In the data rows, zero lies at 4.5, halfway between 4 and 5.
The table, row by row:
[2 5 4 3 5 4 5 7 1 4 3 5 7 5 5 5 3 6 4 6 0 5 5 7 2 6 3 5 3 2 8 1 5 6 4 6 3 5 5 0 3 6 4 3 7 4 8 5 2 3 5 6 2 6 6 5 5 6 3 3 7 2 5 7]
[4 6 4 3 4 6 5 5 6 5 4 7 5 3 6 5 4 6 7 4 4 2 6 1 8 7 6 3 4 2 4 5 3 3 3 0 5 4 3 8 7 2 5 3 2 3 4 6 6 4 4 5 3 4 6 4 2 3 7 6 3 7 4 7]
[5 3 3 4 4 3 5 6 1 5 4 5 4 6 6 5 7 1 6 5 6 6 4 6 2 6 4 5 5 6 5 8 7 5 8 5 3 3 7 2 4 5 3 5 7 6 5 3 7 6 5 4 7 3 4 3 5 5 4 4 8 1 5 1]
[5 4 5 5 6 7 6 5 3 4 6 2 6 7 5 4 4 4 9 2 5 4 2 5 5 5 4 5 4 6 9 4 8 3 7 3 3 6 5 3 7 4 3 4 2 5 6 8 5 5 6 3 3 5 6 5 5 5 4 6 6 5 3 4]
[6 4 4 2 6 6 7 6 3 3 3 4 7 4 4 5 5 5 5 5 3 4 3 8 5 0 3 3 4 5 9 4 6 6 4 5 4 6 5 0 5 5 6 4 4 5 6 7 2 3 4 4 2 8 7 5 5 7 3 6 6 2 4 6]
[8 5 7 1 4 5 6 3 7 5 4 4 3 4 6 5 7 5 7 6 8 4 4 3 4 4 7 4 4 3 4 3 5 5 4 2 5 4 5 8 4 0 5 5 1 4 4 4 8 4 6 4 5 1 5 4 5 6 6 4 2 7 6 6]
[7 4 3 5 2 6 6 2 2 2 5 3 5 6 8 6 6 1 6 6 6 5 6 6 2 2 4 6 5 5 8 3 4 4 5 3 5 6 5 5 6 5 7 3 3 3 4 5 5 4 5 4 6 4 5 6 5 8 5 8 5 4 5 8]
[6 5 2 1 4 4 4 5 5 4 3 6 5 3 7 4 4 4 6 4 4 4 3 3 5 5 6 3 6 4 6 7 3 3 5 2 4 2 2 7 6 1 2 5 2 5 6 7 7 3 4 6 4 4 4 4 2 5 8 3 4 4 6 5]
[6 3 6 3 8 3 2 5 6 6 3 4 6 7 3 4 5 7 3 3 3 6 1 4 3 4 7 5 6 5 6 2 5 4 6 7 3 3 4 4 3 3 4 4 5 7 7 5 5 3 7 6 4 4 6 5 4 5 7 1 5 6 6 5]
[5 4 8 6 6 6 4 4 7 7 6 4 4 5 3 2 5 7 8 0 6 5 3 2 7 7 6 3 6 6 3 8 7 2 6 3 4 3 5 8 5 0 1 5 1 5 4 7 7 6 5 3 6 4 5 3 5 3 6 5 5 7 4 0]
[8 3 5 3 5 5 6 4 5 4 3 2 4 1 4 4 6 3 3 6 7 5 5 6 5 0 5 3 7 6 5 6 3 6 4 5 6 5 5 3 5 7 8 6 5 5 1 6 3 5 3 5 1 9 6 4 5 6 5 5 1 4 5 8]
[6 6 4 2 5 6 4 4 7 5 3 5 6 4 5 4 5 5 3 3 6 4 2 3 4 3 6 5 7 5 6 4 2 3 3 2 5 4 3 7 6 2 5 3 4 5 3 7 6 3 5 5 2 5 4 7 3 6 8 4 1 8 5 7]
[1 5 3 6 3 5 2 3 3 6 5 5 2 7 5 6 2 4 8 3 3 4 5 2 5 9 3 7 3 5 3 5 6 1 6 3 3 4 5 8 3 3 3 4 4 4 7 5 5 4 4 4 8 1 2 5 4 2 5 3 7 4 3 1]
[0 5 4 5 7 5 5 8 5 7 2 6 7 2 2 3 1 7 3 5 1 4 6 4 7 8 2 1 3 3 3 8 4 7 4 5 4 4 4 0 3 5 3 4 6 6 5 6 2 5 4 5 3 7 6 3 4 1 2 1 6 2 5 4]
[2 5 4 7 5 9 2 6 5 2 4 6 8 5 3 3 1 5 2 2 4 4 6 3 7 3 4 5 7 6 5 4 2 3 2 5 5 4 3 7 4 8 5 2 3 5 2 9 2 3 2 5 0 8 8 7 4 5 6 6 2 8 2 8]
[6 5 6 3 9 5 6 6 5 6 3 4 7 1 2 3 5 8 3 5 4 4 3 8 9 0 4 0 4 5 7 7 4 6 4 8 5 6 4 0 3 5 4 4 4 4 4 6 0 4 5 4 2 8 5 4 7 3 3 4 4 2 3 6]
[4 4 7 7 4 5 7 4 5 3 6 4 3 4 4 5 4 6 2 6 4 5 6 7 5 5 4 3 1 3 4 4 6 7 3 4 5 8 5 0 5 4 6 5 6 2 5 0 3 7 4 4 7 6 3 4 4 2 0 5 4 3 4 3]
[5 6 6 4 4 5 7 4 5 5 5 6 4 4 5 5 5 4 8 6 5 2 5 3 7 6 5 4 3 2 3 4 6 6 3 3 5 4 5 6 3 3 5 6 2 2 4 3 5 5 5 5 4 4 5 3 5 4 4 5 4 4 4 3]
[5 4 3 3 4 6 7 5 3 4 3 3 6 2 5 5 6 2 5 6 5 5 4 7 3 2 4 4 5 5 8 4 5 4 4 5 5 6 4 2 6 7 6 4 5 4 4 5 3 5 5 4 3 6 6 5 4 6 5 6 4 3 3 8]
[3 2 5 6 6 2 7 5 4 5 4 1 2 5 3 5 5 7 0 5 3 6 5 9 1 4 5 5 4 4 7 5 5 5 4 6 6 6 7 0 6 5 5 5 8 4 6 1 3 5 4 4 8 6 3 4 5 5 1 4 6 2 3 5]
[2 5 7 4 7 6 5 6 5 6 3 5 6 5 1 2 2 9 6 2 1 3 4 5 9 5 2 2 5 4 6 6 6 5 8 6 3 4 4 2 3 1 0 3 2 5 7 6 3 5 6 4 2 4 6 3 5 2 3 4 8 5 2 1]
[5 6 8 4 8 6 5 6 7 9 1 6 7 0 1 5 4 9 3 3 6 4 5 5 9 0 3 0 5 7 5 9 2 5 5 5 4 6 2 2 3 3 2 5 4 5 2 7 3 3 4 4 5 6 4 5 7 2 3 3 4 5 1 5]
[6 4 5 6 3 5 3 3 4 5 6 3 2 6 6 3 5 3 6 3 7 5 5 3 2 4 5 7 5 5 4 3 5 2 5 3 6 5 4 9 5 3 5 5 4 5 4 4 7 4 5 5 6 3 4 4 3 7 6 6 3 7 4 4]
[6 3 2 4 4 4 4 5 4 5 4 4 4 4 7 5 6 2 7 5 5 4 4 6 3 4 3 4 6 6 5 7 4 4 8 4 5 5 7 3 6 6 3 6 5 5 3 5 5 4 3 3 6 4 3 3 5 4 6 5 6 3 5 3]
[4 7 5 7 4 7 3 5 5 4 4 8 8 4 4 5 3 4 7 5 4 3 6 2 8 4 4 5 6 6 4 4 2 4 3 4 5 3 2 9 4 7 5 2 2 4 3 8 3 6 3 6 2 7 7 6 5 5 5 6 3 8 3 5]
[2 4 4 4 6 6 6 8 2 8 3 6 7 3 3 5 0 8 7 3 1 2 7 4 9 5 0 2 4 4 5 8 6 4 7 4 3 6 4 0 3 4 0 3 6 5 7 6 1 2 3 2 6 4 5 5 5 0 2 4 9 1 0 1]
[6 3 2 2 5 3 5 6 2 3 4 5 6 5 5 5 4 4 4 5 4 4 3 7 2 2 4 4 6 5 8 3 5 5 6 5 4 4 6 2 5 5 3 4 5 5 7 7 4 4 5 5 2 5 6 6 4 6 6 3 6 2 6 6]
[4 8 5 1 4 9 3 4 5 4 6 9 5 2 6 4 3 4 8 4 4 0 6 2 9 7 6 2 5 2 2 3 3 4 2 0 4 3 3 9 5 1 3 4 0 3 4 8 5 3 5 5 2 4 6 6 2 4 7 6 2 8 4 6]
[5 3 8 7 4 5 7 5 4 5 5 3 4 4 4 4 4 6 5 5 4 5 5 7 6 4 2 5 4 3 3 4 7 6 5 4 4 7 5 1 3 4 5 7 6 3 5 4 4 7 6 4 4 5 4 4 6 5 2 6 6 4 3 1]
[5 7 8 4 7 4 3 4 9 8 4 6 4 4 1 4 5 9 2 3 6 5 4 2 8 6 7 4 4 3 1 2 3 6 2 6 5 3 2 9 4 0 4 4 3 6 1 3 4 6 5 6 4 3 3 3 5 3 4 1 2 8 6 3]
[4 4 3 5 4 5 5 3 3 2 7 3 2 4 5 3 7 0 7 3 6 5 2 5 2 6 4 5 5 6 6 6 5 3 3 3 5 3 7 6 9 5 5 7 4 4 4 6 6 7 4 3 3 5 4 4 3 5 5 5 5 4 7 4]
[8 4 6 5 4 5 4 2 6 3 6 2 4 8 5 7 6 4 5 4 7 5 4 4 2 2 7 7 6 4 5 0 5 1 6 5 4 5 4 9 4 2 7 3 1 3 7 5 7 3 6 5 4 3 5 6 4 9 7 7 3 7 6 6]
[4 5 1 4 2 4 4 5 3 2 5 5 4 4 6 6 5 2 2 8 4 4 6 6 1 7 6 6 3 3 4 1 4 6 1 7 4 4 5 3 5 9 8 3 7 4 5 2 3 4 3 6 2 5 5 6 3 6 5 3 4 2 8 9]
[5 2 3 3 5 2 5 5 5 4 3 3 3 4 4 4 4 5 3 5 5 7 2 7 2 5 4 3 4 5 7 7 5 3 4 3 4 4 6 2 7 0 3 4 6 6 7 3 7 2 5 6 7 5 3 4 4 5 5 2 5 3 6 6]
[6 5 5 3 4 6 3 4 6 4 3 4 6 4 4 3 4 5 4 4 5 5 2 3 5 1 7 5 6 6 7 4 3 3 4 3 4 2 3 8 5 2 4 3 3 6 4 7 6 2 3 6 3 6 6 4 3 6 8 2 2 7 5 6]
[4 3 6 6 4 6 5 4 4 4 7 2 3 8 5 3 4 4 9 1 5 5 3 4 4 7 5 6 4 7 5 4 7 1 7 4 4 5 6 8 5 1 3 5 2 4 6 6 7 6 5 2 7 3 5 4 4 5 5 7 5 6 3 1]
[1 4 3 3 5 5 2 6 2 5 4 8 4 5 5 5 4 4 5 5 2 5 6 4 4 7 4 7 3 2 3 5 5 5 3 5 4 4 5 4 3 6 3 5 7 4 6 3 3 5 4 5 5 4 3 5 3 2 3 3 6 2 5 5]
[4 5 7 6 5 6 6 4 7 5 5 4 2 4 5 4 4 7 5 4 5 3 7 4 9 6 3 4 3 3 2 5 4 5 3 4 4 6 4 5 4 5 5 4 4 3 2 3 4 6 4 4 4 5 5 4 5 3 3 5 3 6 3 4]
[2 6 4 5 4 6 5 5 3 5 4 5 4 4 5 6 4 5 5 6 2 3 8 6 7 7 3 3 2 3 3 5 6 6 4 4 5 6 5 4 3 5 5 4 5 3 5 3 2 4 4 4 3 5 4 4 4 2 2 5 5 4 2 3]
[4 4 3 4 4 5 6 5 2 4 3 5 5 1 5 3 5 1 5 5 7 3 5 7 6 4 2 2 5 5 5 9 4 5 6 3 6 5 6 1 6 8 5 5 5 5 2 6 3 5 3 3 5 6 4 5 5 4 4 5 6 2 3 5]
[4 5 2 6 0 5 3 4 2 5 5 6 4 6 8 8 3 1 5 9 5 5 8 4 2 5 4 7 4 5 2 3 2 4 5 4 5 4 3 7 3 7 8 3 8 3 5 1 6 1 4 4 9 1 3 8 4 6 5 5 5 3 3 6]
[7 4 7 5 4 5 4 3 8 4 5 3 2 5 5 4 6 6 5 3 8 5 4 2 4 1 8 6 5 5 3 4 2 3 4 4 6 4 3 9 6 1 6 5 2 5 3 5 9 4 6 4 6 3 4 4 4 5 7 5 2 8 5 4]
[4 6 3 4 4 6 2 7 5 3 3 5 8 5 5 5 5 3 5 3 5 4 5 1 7 4 4 6 7 6 5 5 3 3 3 3 4 3 3 7 5 6 5 4 3 5 3 7 4 4 3 5 2 5 6 5 4 5 6 5 3 6 2 5]
[4 5 6 2 6 4 5 6 7 5 2 4 6 3 0 4 6 8 1 6 3 5 4 5 5 3 5 3 3 3 5 4 3 7 3 7 4 4 3 2 2 4 6 4 5 4 4 4 3 5 5 5 1 7 6 3 5 5 4 2 2 5 6 7]
[8 5 5 5 2 3 4 3 8 4 4 3 4 4 5 7 6 5 2 6 7 5 5 5 2 0 7 7 5 5 2 0 1 5 2 7 6 5 2 9 5 6 8 4 6 4 3 1 7 3 4 4 4 4 4 6 5 7 7 4 0 7 7 9]
[3 4 2 5 5 6 6 5 2 5 4 5 6 3 5 3 4 2 9 2 5 3 7 6 7 5 1 3 5 7 5 9 7 3 6 3 3 6 5 2 6 4 1 4 4 5 4 7 4 4 3 3 6 6 5 3 4 1 4 6 7 1 1 2]
[2 6 7 5 4 7 6 4 6 3 6 5 4 4 3 4 4 5 6 4 3 2 6 4 7 7 5 6 3 3 5 4 4 5 1 2 5 5 5 7 7 4 6 5 2 4 5 6 4 7 4 4 0 7 6 5 3 4 4 7 3 7 4 4]
[4 3 6 7 4 5 8 4 4 3 6 2 3 5 1 6 5 6 1 5 3 5 8 7 5 4 4 6 2 4 3 2 4 5 3 7 5 7 4 1 4 7 5 4 5 3 5 1 2 7 4 4 5 5 4 3 7 5 1 6 5 4 3 5]
[4 5 8 6 6 4 7 4 5 4 5 2 5 6 2 3 5 6 6 2 4 3 5 5 7 5 5 4 4 4 6 3 8 6 4 3 2 7 6 3 6 3 2 5 2 3 4 5 4 7 6 4 3 5 5 4 6 4 2 6 6 6 3 2]
[5 7 7 5 4 4 2 3 5 5 6 5 4 9 4 6 3 8 3 3 3 5 3 3 4 6 8 8 3 4 4 0 5 4 4 5 3 4 4 9 1 1 5 3 3 7 7 3 7 4 7 5 5 0 5 6 4 5 5 4 6 8 6 3]
[7 5 6 3 6 4 5 5 5 4 6 5 5 5 4 2 8 3 9 3 7 5 1 1 7 9 6 5 6 4 6 3 7 4 6 3 4 3 6 7 5 2 3 7 0 4 5 8 6 7 7 4 2 4 6 4 5 6 6 6 5 7 7 2]
[2 3 7 8 5 5 8 3 6 3 4 3 4 4 4 5 3 6 1 5 2 3 9 6 6 4 3 3 2 4 4 4 5 5 2 5 5 7 5 3 5 6 6 4 7 2 6 2 2 6 3 3 6 8 4 4 6 3 0 5 3 4 4 6]
[3 7 6 7 3 9 3 5 4 4 6 7 8 6 4 4 5 5 5 5 3 1 9 2 9 4 3 6 5 3 2 2 3 5 1 3 5 6 1 8 3 8 7 3 2 3 1 7 3 6 4 3 0 6 7 6 5 5 4 8 4 8 1 5]
[1 6 4 5 7 3 5 5 5 7 4 8 6 1 1 3 3 9 2 3 5 4 5 3 9 7 3 2 3 3 3 7 4 7 4 6 4 3 4 2 3 4 3 6 6 6 4 5 1 6 2 5 4 7 4 2 5 0 3 0 5 4 4 3]
[6 1 2 1 5 0 4 4 5 6 4 3 3 3 5 5 6 5 5 3 5 6 0 5 2 5 6 3 4 5 5 7 6 3 7 4 5 1 6 2 5 1 3 6 6 6 7 4 8 3 5 3 8 2 3 3 3 4 7 2 6 2 8 4]
[5 8 6 2 3 6 6 3 6 6 4 7 5 4 6 5 5 3 9 6 5 2 7 1 9 7 4 3 3 1 2 4 6 5 3 1 4 5 4 7 4 2 4 5 1 1 3 5 5 6 5 5 3 2 5 6 4 4 5 6 2 5 4 3]
[4 3 5 6 5 2 5 4 4 5 4 2 3 6 3 4 6 4 2 6 5 8 4 8 2 3 3 6 4 5 6 5 5 7 5 9 4 5 7 0 4 8 6 6 8 6 6 2 4 6 4 3 6 5 4 3 6 5 2 4 6 2 5 3]
[3 4 3 7 6 5 2 6 5 4 4 3 7 5 3 5 3 5 1 4 4 7 3 4 2 2 5 4 7 6 8 5 1 3 5 6 5 3 4 3 5 6 4 3 6 8 3 7 4 3 3 5 4 7 6 5 3 5 5 5 5 6 4 7]
[6 4 3 5 4 5 7 4 2 3 5 4 5 2 7 5 6 0 5 5 6 3 5 7 4 3 3 4 5 7 8 8 5 4 5 3 6 6 6 2 8 7 5 6 4 3 3 6 2 5 3 2 4 7 4 5 4 6 5 6 5 0 4 7]
[1 6 6 6 4 6 7 4 7 3 5 5 3 5 3 5 2 6 3 4 1 1 8 6 9 5 5 2 2 2 4 4 4 4 1 1 4 6 3 4 7 2 4 3 5 2 7 2 3 4 4 4 6 7 5 5 3 2 2 4 1 5 4 6]
[2 6 3 4 4 3 3 5 4 5 5 7 3 8 5 5 2 6 2 6 2 5 5 3 3 7 5 5 3 1 4 1 5 6 3 5 4 2 6 3 1 5 4 3 6 5 7 3 3 5 5 6 3 3 4 4 3 5 2 2 5 4 6 5]
[5 3 4 6 4 4 7 3 5 4 5 1 4 3 5 4 4 3 4 4 6 6 6 8 3 2 4 2 5 7 7 7 3 4 4 3 6 6 6 3 7 4 5 5 5 5 2 6 6 4 2 2 6 6 4 4 4 6 4 5 3 4 5 6]
[5 5 0 5 2 4 4 4 2 3 4 6 5 6 9 8 4 1 3 9 3 5 8 5 0 4 4 6 4 4 4 1 2 5 3 5 5 4 5 5 4 9 8 3 7 3 6 3 4 3 3 5 6 4 3 7 3 7 4 5 4 2 5 8]
[5 4 2 5 2 5 4 4 2 3 5 4 2 5 6 5 4 0 9 4 5 5 4 5 2 5 3 5 6 6 7 6 6 3 7 2 4 5 5 5 6 5 4 6 4 4 4 4 6 3 3 3 7 4 3 6 5 4 5 6 6 3 3 5]
[5 3 3 8 5 6 3 5 1 2 5 3 6 6 4 7 3 2 3 5 2 5 6 6 1 1 3 8 6 8 8 2 4 6 5 7 4 7 5 2 4 9 6 2 6 6 3 7 2 4 4 3 2 8 6 6 6 8 4 7 6 2 3 6]
[6 6 8 3 3 5 6 4 5 6 6 6 3 4 6 4 6 3 9 8 6 2 6 2 7 9 3 4 2 1 2 3 8 6 5 4 4 6 5 6 3 3 5 6 2 1 5 2 5 7 7 4 5 1 3 3 6 5 3 6 6 3 5 0]
[1 6 5 3 7 4 5 7 5 7 3 7 6 2 2 3 5 7 4 5 3 4 5 4 9 7 3 1 3 2 2 8 4 8 5 6 4 3 3 0 4 5 3 5 6 7 3 3 1 5 3 5 2 6 3 2 4 1 2 0 6 3 5 3]
[6 5 7 5 3 6 5 3 3 4 6 6 3 6 5 5 7 3 6 7 5 2 6 4 6 6 3 6 4 3 1 4 7 6 4 5 4 6 5 6 3 7 6 6 3 2 4 3 4 8 6 3 3 3 4 3 7 6 3 7 5 4 3 2]
[3 3 2 4 4 4 5 4 5 5 3 3 4 4 4 4 3 5 2 1 4 6 2 6 2 3 6 4 5 7 7 7 2 2 6 4 4 3 5 3 6 3 1 4 6 8 6 6 6 2 3 5 5 6 3 4 3 5 6 2 4 4 5 7]
[5 6 6 6 4 5 4 3 3 4 5 6 7 5 4 6 6 4 6 6 4 3 7 2 7 5 5 5 4 4 3 3 5 5 4 4 5 5 3 6 3 5 5 3 3 3 3 6 2 6 5 4 2 4 6 5 5 6 4 6 4 7 3 3]
[6 3 2 3 6 3 5 5 3 5 4 3 6 5 4 4 6 4 4 6 4 7 2 6 1 3 4 3 6 5 7 5 5 6 6 6 4 3 6 2 4 6 4 5 5 6 6 6 4 5 5 5 4 4 5 5 6 7 5 4 7 2 8 5]
[7 4 8 5 5 2 6 3 7 5 5 4 4 5 4 6 7 6 3 7 7 5 4 5 3 2 6 5 4 6 5 2 4 6 4 7 4 5 5 4 4 4 7 5 4 3 4 2 3 5 5 5 6 4 5 5 7 6 3 6 3 6 5 5]
[3 3 4 9 3 6 3 5 5 4 6 3 4 7 4 6 3 6 3 0 5 6 6 3 4 4 5 8 5 8 4 5 3 2 6 6 5 4 4 9 4 5 4 4 6 6 4 4 5 5 2 4 8 5 3 4 5 3 5 7 5 7 3 3]
Each row is the sum of points on 2 lines or planes, taken from one hidden set. They get numbers from 0 up, as they first appear below.
Further rows, each followed by the numbers of its lines or planes, largest part first:
[7 4 9 5 6 4 4 1 7 2 7 1 3 6 4 2 8 5 5 4 7 5 0 4 2 5 9 6 6 5 6 2 7 5 1 4 5 4 6 8 7 4 7 5 2 6 4 5 7 8 7 5 2 5 6 3 5 8 7 4 2 8 8 5] 0 1
[5 5 4 5 4 4 4 6 5 7 4 7 6 3 4 6 3 5 3 8 4 4 6 5 4 2 4 4 5 4 3 5 2 6 4 6 4 6 4 2 3 6 7 4 6 4 3 4 3 2 2 6 5 7 5 5 4 4 4 3 5 3 4 8] 0 2
[3 5 4 1 4 3 6 5 5 4 3 4 2 2 6 3 4 5 5 3 6 5 2 5 3 5 7 1 4 3 6 6 4 1 5 1 5 4 5 5 8 0 2 5 3 5 6 4 8 2 4 5 7 3 3 5 1 3 7 2 5 5 7 6] 3 4
[2 6 4 5 5 3 3 5 4 5 5 6 4 6 4 6 3 7 2 6 2 5 6 4 2 7 6 7 2 2 4 2 3 7 3 8 3 3 4 5 1 6 4 4 7 4 7 2 4 5 5 8 4 4 5 5 4 4 4 3 6 6 6 5] 1 0
[4 4 5 7 4 6 6 6 2 4 4 4 4 2 5 4 5 1 8 3 6 3 4 5 8 4 2 2 7 7 6 9 5 1 6 1 5 6 5 3 7 3 2 5 2 4 2 8 4 5 3 2 6 5 6 4 5 3 4 7 6 3 2 3] 1 0
[7 6 8 4 6 4 6 4 7 6 4 2 5 1 3 3 5 5 3 4 6 4 5 4 6 2 5 4 5 6 3 6 2 6 4 4 6 3 3 4 5 4 5 5 5 4 0 3 5 5 5 6 3 6 4 3 5 4 6 3 2 6 5 5] 2 1
[3 5 1 5 3 5 3 4 5 3 7 6 3 5 6 4 5 2 4 4 4 3 5 4 4 6 6 5 5 3 2 2 2 4 1 3 6 2 5 9 6 7 7 5 5 4 4 5 5 4 4 8 1 5 5 5 1 5 6 4 2 6 8 7] 0 4
[3 4 5 5 6 3 5 4 6 4 6 3 3 4 3 1 7 5 4 3 5 6 2 4 4 8 6 4 4 4 4 4 5 5 2 4 4 2 7 4 6 6 5 6 5 5 3 4 5 9 5 5 2 6 3 3 4 5 4 2 4 5 8 3] 0 2
[4 5 4 5 5 6 7 6 3 5 4 5 6 2 3 4 4 6 7 2 3 4 5 5 9 6 2 2 4 6 8 8 6 3 8 2 4 5 5 1 6 3 0 5 3 5 5 8 4 5 4 4 5 5 5 3 5 3 4 6 6 2 1 2] 0 1
[5 5 3 2 5 7 3 6 5 5 4 7 6 4 5 3 5 2 8 3 6 2 3 1 6 5 6 4 8 5 5 5 4 3 4 3 4 2 3 9 5 3 2 5 3 6 3 9 5 3 5 4 3 4 6 6 4 5 9 4 4 6 5 5] 4 3
[6 4 3 2 6 3 4 7 3 4 3 4 6 3 5 4 5 4 4 5 5 5 2 7 3 3 4 3 7 6 9 5 5 6 5 5 4 3 6 0 4 5 3 4 5 6 4 7 3 4 4 6 1 7 6 5 4 6 5 4 6 3 6 8] 2 4
[5 3 4 4 6 2 3 5 3 6 5 4 4 6 3 4 5 7 4 5 4 8 1 4 2 5 6 7 5 3 6 2 5 7 7 7 2 3 6 2 2 4 3 5 6 6 7 3 5 4 7 5 5 2 4 3 6 5 5 1 8 3 7 3] 4 1
[7 5 8 4 5 4 5 4 9 7 5 4 4 3 3 2 6 7 2 2 9 5 4 2 7 3 8 2 5 6 1 5 3 3 3 4 6 3 3 9 4 2 4 5 3 6 1 4 8 4 4 5 5 5 2 2 5 4 6 3 1 8 6 3] 2 1
[9 2 4 3 5 2 3 5 5 6 5 2 4 6 4 4 6 6 4 4 7 7 0 4 1 3 7 5 7 6 6 3 5 4 7 7 5 3 5 4 4 5 5 4 4 6 5 4 7 4 5 5 4 4 4 4 6 7 6 2 6 4 7 5] 4 1
[3 7 6 2 3 5 7 3 7 8 5 6 2 3 6 4 5 4 9 6 5 3 6 4 7 9 5 4 3 0 2 4 7 6 3 2 3 6 5 6 5 3 5 5 3 1 5 3 7 6 6 4 4 2 3 5 4 5 4 4 3 6 4 3] 3 4
[5 3 4 5 3 3 4 4 5 3 7 3 2 7 7 4 6 1 6 3 4 6 3 4 2 9 7 8 5 3 4 2 5 3 4 3 6 2 5 8 7 4 4 5 3 5 6 4 6 7 5 4 5 2 4 5 2 5 6 5 6 7 7 3] 0 2
[5 4 7 5 6 3 7 5 4 5 4 4 6 3 3 4 5 6 2 7 4 6 4 8 5 4 3 2 3 2 5 5 7 9 3 8 4 6 5 0 4 7 6 6 6 3 4 2 2 6 5 5 3 7 4 3 6 5 1 3 5 2 5 4] 2 4
[3 6 2 2 3 5 5 6 1 6 5 8 4 3 6 3 7 0 9 4 6 1 6 3 6 9 3 3 2 2 4 9 5 4 7 2 4 4 5 5 6 6 3 6 4 3 5 6 5 6 4 4 5 1 4 4 4 3 5 6 8 3 3 2] 1 3
[3 4 1 4 3 3 4 5 3 3 5 6 1 4 6 5 4 2 6 6 4 4 5 4 3 7 3 7 3 4 4 6 5 6 3 3 6 3 5 4 5 8 5 5 7 4 5 3 5 6 3 5 6 4 3 4 3 3 5 4 4 3 5 4] 0 1
[5 3 3 3 6 5 3 6 5 4 4 3 6 5 4 2 4 5 5 1 5 6 0 4 3 4 7 4 7 7 8 6 6 1 6 4 5 2 5 5 6 3 3 5 3 7 4 9 7 4 5 4 3 5 6 4 4 6 8 3 4 5 6 4] 4 0
[5 6 6 4 6 5 5 6 6 7 0 6 8 1 3 5 3 8 1 7 3 4 6 6 7 1 2 2 5 4 4 6 3 6 3 6 3 5 1 0 3 5 6 4 6 4 2 4 1 3 3 4 5 6 4 4 5 3 3 3 3 3 3 7] 2 0
[4 8 7 5 3 6 5 4 5 4 5 7 5 5 5 5 5 4 7 6 3 0 8 2 8 7 3 5 4 2 2 3 5 5 3 4 4 6 2 8 2 6 6 5 2 1 3 3 2 7 5 4 3 4 5 5 4 5 4 7 3 6 3 4] 4 3
[6 4 6 4 5 5 5 4 4 3 5 4 7 5 5 6 4 7 3 6 3 4 4 6 2 2 6 5 6 3 7 1 5 6 2 6 3 5 5 2 3 6 6 4 4 5 6 5 2 3 7 5 3 5 6 6 6 6 5 4 4 3 6 7] 2 1
[4 6 7 5 3 5 7 4 6 4 5 6 3 3 5 4 5 5 6 5 3 1 6 4 6 7 4 4 2 1 2 2 6 5 3 3 5 6 5 3 5 3 5 4 5 1 5 1 5 4 4 6 5 3 5 4 5 4 2 5 4 3 3 4] 4 3
[6 2 2 5 5 4 3 5 2 4 3 2 5 7 2 4 4 4 2 3 4 7 3 5 2 3 3 6 6 8 6 5 4 4 6 7 4 4 5 3 4 8 4 4 6 7 3 5 3 4 5 6 4 7 5 4 5 5 5 5 5 5 4 4] 3 4
[7 4 4 4 3 4 5 3 5 5 3 6 5 4 6 7 5 2 3 7 6 3 7 6 4 0 4 5 4 6 4 4 0 5 4 5 6 5 3 7 4 6 7 3 6 3 1 2 5 1 2 4 8 5 3 7 5 5 6 5 2 3 5 7] 0 1
[4 4 5 6 6 5 6 4 4 1 6 2 4 6 6 3 5 3 7 4 4 5 2 7 4 5 4 6 5 5 8 4 7 5 5 5 4 6 6 4 7 5 4 4 3 5 5 7 5 5 6 5 1 4 5 4 4 8 4 5 6 4 6 5] 0 2
[2 5 8 4 7 5 4 7 5 7 3 5 8 7 1 4 2 9 3 4 0 5 4 4 6 4 4 4 4 4 6 2 6 5 6 6 3 6 3 3 1 1 2 4 5 6 7 6 3 4 7 6 3 3 7 3 6 2 3 2 6 6 3 2] 1 0
[4 1 6 8 6 3 4 3 3 3 5 2 3 6 2 5 5 6 0 5 4 6 5 8 3 2 3 6 4 7 6 3 4 6 5 9 5 6 4 0 5 9 5 3 8 6 5 2 3 5 3 4 8 8 5 3 7 4 1 5 5 2 3 3] 3 4
[6 5 8 5 5 5 4 4 3 6 6 5 4 6 5 5 7 3 7 6 5 5 5 4 4 5 4 6 4 5 3 3 7 7 6 7 4 5 7 4 2 7 5 7 3 3 3 1 4 7 6 3 5 4 3 4 7 6 2 7 6 3 5 1] 4 3
[4 4 7 4 7 4 6 6 5 5 3 5 7 3 2 4 4 8 4 5 4 5 4 5 8 2 2 3 5 4 6 6 4 5 5 6 5 5 3 0 3 4 5 4 4 6 3 6 3 4 5 4 2 6 5 4 5 5 4 4 4 3 3 6] 2 0
[6 4 5 3 7 4 4 6 4 4 3 2 5 5 4 2 5 5 5 0 5 6 0 3 5 3 5 3 6 7 8 7 6 2 6 3 4 3 6 3 5 2 1 3 2 8 5 9 6 4 5 5 3 6 6 3 5 6 6 4 4 6 5 3] 0 4
[2 4 6 6 5 6 6 5 6 2 7 4 4 5 5 4 4 4 5 3 3 3 4 4 7 6 5 3 4 4 5 4 8 5 3 2 5 5 5 6 7 4 5 5 1 3 4 7 4 8 5 4 2 6 6 4 3 6 4 5 4 7 5 4] 0 4
[6 6 9 5 7 4 5 4 9 5 4 5 4 3 1 3 5 9 0 4 5 6 3 4 8 5 7 3 4 4 2 3 2 5 2 7 4 3 3 6 3 2 6 6 4 6 3 4 6 4 5 6 3 4 6 3 6 4 4 2 1 8 6 5] 1 2
[3 5 6 9 5 8 3 5 4 3 6 5 6 5 2 6 4 4 3 6 3 2 9 3 7 3 2 6 5 5 3 3 2 5 2 7 5 6 2 6 3 9 7 3 5 2 3 6 0 6 3 4 1 8 7 4 6 4 1 8 3 7 2 4] 3 4
[5 5 4 5 3 4 3 3 4 5 5 6 5 4 6 6 4 4 3 9 4 4 8 5 4 4 5 6 3 3 2 3 4 7 3 5 5 6 3 4 2 6 7 4 6 2 5 1 4 4 3 3 6 3 3 4 5 5 2 3 4 4 4 6] 0 4
[2 6 4 6 1 8 3 3 5 4 6 6 3 5 7 4 4 4 8 2 5 3 6 1 6 6 6 5 6 4 2 4 5 1 4 0 4 3 3 9 6 2 4 2 1 3 6 5 8 4 4 4 7 1 4 6 3 4 7 8 2 9 3 3] 2 4
